rotation ticks, each row followed by its count of ticks
The counts run from 0 to 257.
[ 2.11 -0.06  1.41  0.85  2.60 -0.09  3.52  1.34  1.50 -1.64 -1.76  2.89
  0.39  0.33  5.17  3.52 -2.30  1.53  0.33  0.09 -1.51  0.24  0.41  1.04
  0.06 -1.65 -1.67  0.41 -1.56 -0.54  0.93 -0.05  3.34  0.45 -0.27 -0.27
  2.51  2.83  0.53  0.54  0.38 -1.62 -1.66 -0.40 -2.81  0.39 -1.58] => 218
[ 1.95  1.45  0.05 -0.24  2.09 -1.85 -0.48 -0.94  2.94 -1.66  1.21  1.21
  0.19 -1.60  3.26 -1.46 -2.84  2.12  1.36  2.76 -2.29  0.67  1.17 -0.08
 -2.99 -3.22  1.49  1.73 -2.67 -1.20  0.46  2.30  1.64  0.42 -0.76 -2.17
  0.51 -2.19 -0.45  0.21  2.35  1.29 -0.41 -1.92 -0.62  2.14  2.18] => 63
[-1.42 -0.27 -0.56 -1.50  0.64  0.24  0.95  2.62 -3.44 -2.53  1.22  2.42
 -1.13  0.82  1.24  1.85 -0.69 -1.59  0.51 -0.17  1.41  0.24  4.31  0.49
 -1.76 -1.92 -1.75 -1.46 -0.19  2.40  1.86 -1.69  2.73 -3.56 -1.86  0.00
 -0.34  2.48  2.24 -0.39 -1.62 -0.86 -1.14 -2.60  0.23  2.32  0.82] => 8
[ 1.01 -0.10 -2.49 -0.25  2.70 -1.61  0.04 -1.01  2.54 -1.30  0.39 -0.56
 -0.05 -0.83  5.39  2.11 -2.59  1.81 -1.54  2.12 -0.23  1.41  0.41 -1.96
 -1.12  0.25  0.62  0.13 -1.47 -0.35 -0.19  2.77  1.06  1.18 -1.46 -1.39
  2.85 -1.58  0.80 -1.04  2.48  2.10 -3.04 -1.83 -1.73  0.03  3.90] => 136
[-0.18  0.17 -0.02 -2.29  0.43 -2.75 -0.22  0.96 -0.20 -0.88  3.01  2.33
 -2.79  0.84  1.36  0.75 -1.36  0.30  0.77  0.98 -2.26  2.92  3.31 -1.14
 -2.89 -1.20 -1.93  2.99 -1.58 -0.57  2.93 -0.78  0.82 -1.83 -2.87  0.59
  1.72  1.23 -0.04  1.73 -0.80 -0.23 -1.91 -1.64  2.47 -0.06  2.89] => 162
[-1.06 -2.68 -0.93 -1.35  0.96 -2.13  1.49 -1.85  0.63 -2.92  0.65 -1.94
  1.93  0.92  4.26  0.74  0.79 -0.10  0.04 -0.69  1.36  0.59 -0.62 -0.62
 -0.78  2.10 -0.46  1.16 -0.52  5.00 -2.08  1.75  2.06  1.55 -1.59 -0.23
  0.14  0.50  0.22 -0.79 -0.47  3.90 -0.14 -3.11  0.45 -0.34  1.12] => 19
[ 1.39  2.62  1.20 -1.46 -0.69 -1.34 -0.92 -0.10 -2.41 -0.25  1.46  0.41
 -1.75 -1.58  1.32 -0.39  0.05 -0.57  1.01 -0.84  0.26  0.08  1.53  3.10
 -5.36 -1.94  1.54  1.17 -0.59  1.32  0.90  0.95  3.63 -2.31 -0.11  0.04
 -0.80 -1.50  0.21  2.39 -0.32 -1.34  1.42 -3.29  2.20  0.05  2.35] => 90
[ 0.72  2.86  0.60  0.49 -1.21 -0.39  1.33  1.38 -1.90 -0.41  1.66  4.62
  2.84 -0.33  4.40  1.60 -1.92  1.86  1.06  0.28 -0.57  1.96  2.28 -1.00
 -2.57 -1.43 -0.03 -0.38 -1.65  1.07  0.32  0.28  1.85 -0.31 -1.73  1.19
  1.94  2.21  2.30 -2.66  0.65  0.36 -1.21 -0.03 -1.15 -1.86 -1.75] => 80
[-0.79 -2.45 -1.99 -1.02  2.58 -2.66  1.49 -0.19  1.00 -3.21  1.80 -0.98
  1.95 -1.17  4.82  1.58 -1.05 -0.51 -1.65  1.31  2.15  2.46  1.53 -1.11
  0.41 -0.10  0.45  0.77 -1.47  2.91 -2.42  1.32  1.36  2.68 -0.78  0.36
 -0.23 -1.48 -0.80 -0.25  1.46  2.95 -1.31 -1.81 -0.40 -0.36  0.40] => 20
[ 0.94  1.74 -1.90 -0.22 -0.63 -0.63 -0.67  2.03 -3.11 -0.47  0.93  1.73
 -1.02  0.27  1.15  2.35 -1.11 -0.45  0.81 -2.89  1.11 -0.21  4.90  1.24
 -3.20 -3.38 -0.41  0.93 -1.05  1.21  4.03 -0.05  0.57 -1.89 -1.53 -1.50
  0.24  1.34  2.01  0.85 -3.78 -0.60 -0.82 -2.25  1.22 -0.19  1.50] => 74
[ 0.92 -0.12 -1.31  0.61  0.93 -2.79  1.77 -1.00  1.61 -0.92  0.88  0.32
  0.82 -1.08  5.28  0.80 -1.47  0.96 -1.17  1.24  0.46  1.01  2.21 -1.92
 -0.30 -2.80  1.00  1.90 -2.35  0.34 -1.34  2.78 -0.80  2.19 -1.01  0.04
  1.52 -0.81  0.19 -1.15 -0.25  3.28 -1.38 -2.03  0.01 -0.76  2.04] => 78
[ 3.09 -0.61  0.77 -0.04  3.88 -0.36 -0.30  0.61  1.41 -1.21 -0.39  2.08
 -0.56 -0.61  4.54  4.05 -1.22  0.62  1.02  0.38 -1.37  3.88  0.24  0.88
  1.39 -0.15 -0.52  0.86 -1.11  0.76  0.69 -0.20  4.27  0.41 -0.93 -0.08
  2.94  3.10 -0.80  1.51 -0.13 -1.53 -2.55  0.59 -1.36  0.97 -0.43] => 37
[ 2.19  0.10 -1.83  0.43  3.08 -2.05 -1.62  0.60 -0.51 -1.42 -0.93 -0.18
  0.07 -0.98  5.05  4.84 -1.03  0.20  0.42 -1.92  0.76  1.95  2.26 -0.36
  2.77 -0.52 -0.16  0.80 -1.04  1.60  1.73  1.00  1.23  1.29 -0.71 -1.70
  2.69  2.06 -0.05  1.30 -1.81 -1.00 -2.47 -0.06 -0.78  0.36  0.46] => 44
[-1.51 -2.19 -0.83 -1.31  0.33 -1.80  2.01 -0.78 -1.35 -1.91  0.34 -1.18
 -0.16  2.90  2.46  1.75  1.62 -2.51  0.06 -3.00  1.33 -0.59  1.18 -0.56
 -1.29  1.43 -2.34  1.93 -0.57  3.76 -0.19 -0.35  1.84 -1.36 -1.42  0.80
  0.50  2.20  1.54  0.83 -2.93  1.41 -0.04 -4.02  2.18 -0.63  2.87] => 257
[-0.72  0.20  0.63 -0.39  1.53  0.78  2.31  0.66  0.07 -2.18  1.62  3.05
  0.38  1.50  3.44  0.01 -1.95  0.26 -0.09  2.43 -0.77  1.59  2.27 -1.93
 -2.24 -1.36 -0.45 -1.52 -1.55  1.28  0.07  0.87  2.77 -1.90 -1.24  0.47
  0.30  0.96  2.91 -4.01  2.99  1.06 -1.12 -3.13 -1.42  2.56  1.28] => 253
[ 2.70  0.99  0.18  1.40  2.41 -0.34 -0.90 -1.02  1.98 -0.60 -0.71  1.47
  2.89 -2.04  6.11  2.32 -0.70  1.58 -0.28  1.17  0.15  3.02  0.57 -0.68
 -0.57 -0.09  0.65  1.59 -2.01  0.48 -0.40  3.70  2.19  2.35  0.24 -0.77
  1.84 -1.51  1.00 -2.59  2.15  1.02 -1.88 -0.68 -2.49 -0.51 -0.03] => 202
[ 2.42  1.68  0.40  1.28  2.10 -0.81  0.38 -1.31  1.95 -0.94  1.15  1.29
 -0.43 -1.24  4.72  0.57 -2.59  1.55  0.49  2.11 -1.11  2.47  1.20 -1.11
 -1.48 -3.43  1.42  1.34 -2.28 -1.79  0.36  3.83  0.01 -0.07 -0.84 -0.98
  1.76 -0.91  1.60 -2.02  1.70  1.78 -1.79 -0.96 -0.88  1.31  2.49] => 71
[ 0.75  0.86  0.31 -0.14  0.63  1.27 -0.05  2.00  0.25 -2.70 -0.04  2.29
  1.05  1.57  2.66  2.12 -2.95  1.31  0.76  1.85 -1.04  0.30  1.62 -0.97
 -2.02  0.17 -1.13 -2.01 -1.93  0.94  2.26 -0.03  3.35 -2.56 -0.49 -1.72
  1.58  0.55  2.15 -3.64  2.95 -0.91 -1.85 -1.61 -3.18  2.06  1.23] => 130
[-0.17  0.78 -0.85 -0.41  0.70 -1.02  3.68  1.36 -1.17 -0.71  0.06  0.14
  0.62 -1.25  5.29  3.48 -0.01 -0.31  1.98 -1.69 -0.96 -2.46  0.94  2.27
 -1.51  0.41 -1.15 -0.58 -0.05  2.30 -1.39 -0.73  3.51 -1.06 -0.93  1.48
  0.59  4.39  0.34  1.41 -2.39 -0.50  0.12 -1.67  0.16 -0.95 -1.10] => 241
[ 0.61 -0.60 -0.48  0.98  1.27 -1.04  3.84  2.03  0.40 -0.89 -0.89  1.88
  1.04  0.57  5.31  3.99 -0.88  0.85 -0.42 -1.31 -1.07  0.26  1.23 -0.29
 -0.35 -0.80 -3.14  0.73 -0.84  0.27  1.36 -1.56  1.53  0.46 -0.99  0.63
  2.58  3.05  1.03 -0.21 -1.25 -0.68 -2.78 -0.27 -0.93 -2.09 -0.13] => 226
[ 1.36  1.50 -2.59 -0.39  1.44 -1.71 -0.58  1.34 -2.29 -1.48 -0.06  0.46
 -0.05 -2.10  2.48  3.12 -2.16  1.09  3.02 -2.61  0.31 -1.82  2.81  2.66
 -0.67 -1.83  0.90  0.42 -0.10  1.85  1.37 -0.82  2.48  0.78 -0.46 -2.17
 -0.19  1.62 -1.54  3.26 -3.73 -0.51 -1.35 -0.63 -0.55  0.84 -1.10] => 59
[ 2.59  0.83 -0.14  0.36  1.57 -2.26  1.45 -2.16  0.18 -0.12 -1.55 -0.91
 -1.59  0.58  3.73  1.63  0.94 -0.52  2.29 -2.92 -1.58 -2.07 -1.63  1.27
 -2.87  0.04 -1.17  2.29 -0.60  0.70  1.36  0.52  2.63 -0.50 -1.64 -0.41
  1.91  3.58  0.57  1.94 -3.87  0.35  0.21 -2.85  1.26  0.28  1.86] => 68
[ 0.46 -1.18  0.96 -1.82  1.71 -1.79  3.90 -1.72  1.51 -0.70  0.72 -1.10
 -1.22  0.43  4.66  1.66  0.66 -1.07  1.06 -0.31 -2.33 -1.00 -1.45  1.44
 -2.20  0.56 -0.87  2.07 -0.52  1.79 -2.07  0.40  3.81 -1.35 -0.85  1.60
  1.55  3.14  0.17  2.42 -1.60  0.77  0.59 -2.99  2.01  0.62  2.51] => 3
[ 1.49  0.16  0.42  0.21  1.42 -1.62  0.84  0.67 -0.92 -0.22 -0.92  0.17
  0.88 -1.90  5.22  5.84  1.44 -1.43 -1.02 -2.42  1.92  1.88  0.60  1.61
  0.78  1.07 -1.37  0.03 -1.00  2.54 -0.50  0.06  3.57  1.24 -0.51  1.01
  2.43  2.65 -0.02  0.34 -1.01 -1.66 -1.02 -0.34 -0.06 -2.38  0.21] => 110
[ 0.38  1.71 -0.64  0.22  1.21  0.00  1.30  1.67 -3.01 -0.35 -0.21  0.57
 -1.66 -1.28  3.52  3.71  0.41 -1.92  1.42 -1.69 -0.24 -1.03  1.96  2.57
 -1.03 -1.04  0.37 -1.74  0.83  1.84 -0.33 -0.56  4.33 -2.79 -0.51 -0.15
  0.58  3.83  1.44  1.68 -2.16 -2.04 -0.47 -2.51  1.07  1.58  0.93] => 248
[ 3.28  2.90  1.18 -0.97 -0.35 -1.64 -1.68  0.32 -1.40  0.00 -0.01  0.49
 -0.68 -1.23  1.31  1.68 -1.66  1.09  1.20 -1.12 -0.96 -0.69  0.73  3.64
 -5.29 -0.10  0.11  0.82 -1.30  0.33  2.21 -0.75  4.39 -2.69  0.92 -1.15
  1.36 -1.84  0.56  2.87 -0.07 -2.31  0.60 -1.64  0.48 -1.26  1.88] => 213
[-0.14 -0.40  0.52 -1.39  1.42 -1.93  2.69  0.80  0.40 -1.25  1.53  2.37
 -0.19  2.09  2.87  2.03 -1.77  0.39  1.36  0.56 -2.69  2.85  2.07 -1.79
 -0.93 -0.41 -2.26  2.13 -0.67  0.36  1.47 -1.24  2.49 -1.55 -2.67  1.32
  2.81  4.25  0.49  0.50 -1.75  0.00 -1.85 -0.94  0.34  0.41 -0.03] => 161
[ 1.76  0.30 -1.09 -0.43  1.80 -0.88 -0.48  1.71 -1.86 -1.17 -1.23 -0.71
  0.51 -2.75  4.24  5.23 -0.22 -0.22  0.24 -1.67  2.44 -0.49  1.81  4.00
  0.56  0.35  0.34 -1.50 -0.26  3.34 -0.85 -0.37  4.13  0.71  0.76 -0.43
  0.60  0.49 -0.81  2.44 -1.21 -1.80 -1.04 -0.75 -0.48 -1.32 -0.92] => 117
[-0.81  1.68 -3.27  0.31 -0.37 -0.15  0.39  2.18 -3.19 -2.21  0.27  0.17
  1.19 -2.19  2.41  1.67 -2.56 -0.16  1.03  0.50  1.61 -2.99  4.40  1.44
 -2.13 -2.71  2.06 -2.97 -0.78  1.82 -0.65  1.21  1.83 -0.34 -0.47 -1.98
 -1.69 -1.29  0.85 -0.40  0.39  1.32 -0.34 -2.16 -0.92  0.72  0.41] => 239
[ 0.91  0.54  2.75 -0.99  0.47 -0.90 -0.42  0.86 -1.06 -0.80  2.17  1.59
 -1.58  0.40  0.91  0.91 -1.18 -0.54 -1.24 -0.04  0.06  1.91  2.47  1.58
 -4.79 -2.19 -2.02  1.23 -1.98  0.66  2.43 -0.77  2.65 -2.45 -0.40  0.77
  0.97 -1.29  0.54  1.55  0.70 -2.17 -0.14 -3.45  2.34 -0.37  3.47] => 97
[ 1.02  0.68 -1.87  0.37  2.88 -1.45  0.10 -0.15 -2.13 -1.26  1.07  0.58
 -0.14 -2.21  5.76  3.95  0.56 -0.72  1.35 -1.25  0.18  1.60  2.37 -0.70
  1.96 -2.12  1.44  0.12 -0.50  2.28 -0.08  2.01  1.28  0.48 -1.00 -0.46
  1.37  3.05  1.01 -0.15 -3.14  1.26 -2.18 -0.46  0.02  1.42 -0.37] => 167
[-0.30 -1.34 -2.08 -0.11  0.69 -0.54  1.02  1.48 -1.65 -3.33 -0.23  0.42
  2.38  0.29  3.02  2.42 -0.36 -1.02 -0.73 -2.15  3.89 -0.11  2.99  0.38
  0.39 -1.72 -0.53 -1.15 -1.01  4.19  0.43  0.56  1.93  1.01 -0.05 -1.52
 -1.44 -1.18  1.66 -2.34  0.19  1.98 -0.48 -3.46 -1.57  0.48  1.16] => 108
[ 1.24 -2.79  1.62 -0.93  1.44 -3.60  1.52 -1.35  1.09 -2.42 -0.84 -1.03
  0.26  2.29  2.89  0.24  0.78 -0.64 -0.38 -3.69  1.28  0.11 -0.86  0.41
 -0.60 -0.60 -2.98  3.86 -2.02  2.91  1.24  0.78  2.18  1.34 -0.61 -0.09
  1.06  0.69  0.07  2.28 -1.88  1.57  0.39 -3.83  1.42  0.57  1.61] => 192
